Each row has a name. Each piece below is followed by the name of the row it came from, unless a question asks for something else. Each question is about the rows just above it. Places in a row count from 1.

[ 47.4  -0.8 -24.6 -52.2   9.3 -51.0  -2.9  19.2  74.6 -20.5 -22.2  54.3]  J434
[ 53.9  -9.6 -12.2 -65.2   2.9 -56.9  -3.6  23.8  84.7 -23.2 -27.2  62.5]  J237
[ 62.8 -64.0  88.9 -58.1  -5.0  12.8  24.8  23.7  34.8  22.3 -25.2 -26.8]  J138
One entry of J434 was changed: [ 47.3  -0.8 -24.6 -52.2   9.3 -51.0  -2.9  19.2  74.6 -20.5 -22.2  54.3]. Where, and from what?
1, [47.4]
Changed J237: [ 53.9  -9.6 -12.2 -65.2   2.9 -57.0  -3.6  23.8  84.7 -23.2 -27.2  62.5]. Place and old value:
6, [-56.9]
Where does [ 47.5  -0.8 -24.6 -52.2   9.3 -51.0  -2.9  19.2  74.6 -20.5 -22.2  54.3] differ from J434, and what was there?
1, [47.4]
[-64.0  88.9 -58.1  -5.0  12.8  24.8  23.7] is in which row?
J138

[-32.2 -64.8 -22.9  65.5 -30.4  -6.7] -> J344
[-32.2 -64.8  65.6  -6.7 -30.4  65.5] -> J791
[-59.8 -59.8  22.2  -1.9 -20.5  66.5] -> J126
[-1.9] is at row and place
J126, 4
Which value appears more than once in J126?
[-59.8]
[-20.5] is at row and place
J126, 5
Where do [ -6.7 -30.4  65.5] appear?
J791

[ 13.1   4.3   2.0  -8.7 -36.2  26.0  21.8] = J661
[13.1  4.3  2.0 -8.7 -1.6 26.0 21.8] = J754
[-38.5  26.8 -24.5  51.9  60.4   5.6  60.3] = J144
[-38.5  26.8 -24.5  51.9 -39.9  19.7   9.0] = J864
[60.4] is at row and place
J144, 5
Print row J661.
[ 13.1   4.3   2.0  -8.7 -36.2  26.0  21.8]

[ 21.2 -24.2 -12.8   6.5] -> J360
[-10.8 -73.5  22.1   0.3] -> J586
[-27.4  25.6 -73.6  12.5] -> J150
[15.9 10.6 10.6 10.6] -> J94
[-31.5 -62.8 -12.1  -7.0] -> J357
[ 45.2 -13.8  -2.3 -27.5] -> J27
[ 15.9 -13.8  -2.3 -14.3] -> J753
Repeated in J94:
[10.6]
Changed J753: [ 16.0 -13.8  -2.3 -14.3]. Place and old value:
1, [15.9]
Row and place of [-73.5] in the named rows:
J586, 2
[-27.4] is at row and place
J150, 1

[ 49.6  24.1  10.2 -16.7  52.3 -45.1  40.8  20.9  -5.1 -12.8] -> J274
[13.8 87.7 15.5 46.8 34.4 -0.2 57.0 51.4 32.4 46.6] -> J666
[ 16.8  28.5  57.2 -26.8   1.3   1.2  49.8 -26.1  57.5 -31.1] -> J698
[-33.6 -23.9 -43.9  31.5 -20.8  19.9  31.5  15.0 -35.9  33.8] -> J487
[ 43.5  66.0 -15.9  37.8  46.5 -40.1  48.5  76.8 -17.5  43.6] -> J895
[-29.8  25.9   7.4  30.2 -24.0  34.2   1.8   4.4  26.4  27.8] -> J271
[ 24.1  65.3  43.9   4.7  25.6  -5.7 -24.1  14.1  50.4   3.4] -> J90
Which value appears more than once in J487?
[31.5]
[46.6] is at row and place
J666, 10
Where in the named rows is [-24.0]?
J271, 5
which: [1.8 4.4]
J271
One entry of J698 was changed: [ 16.8  28.5  57.2 -26.8   1.3   1.2  49.8 -26.1  57.4 -31.1]. Where, and from what?
9, [57.5]

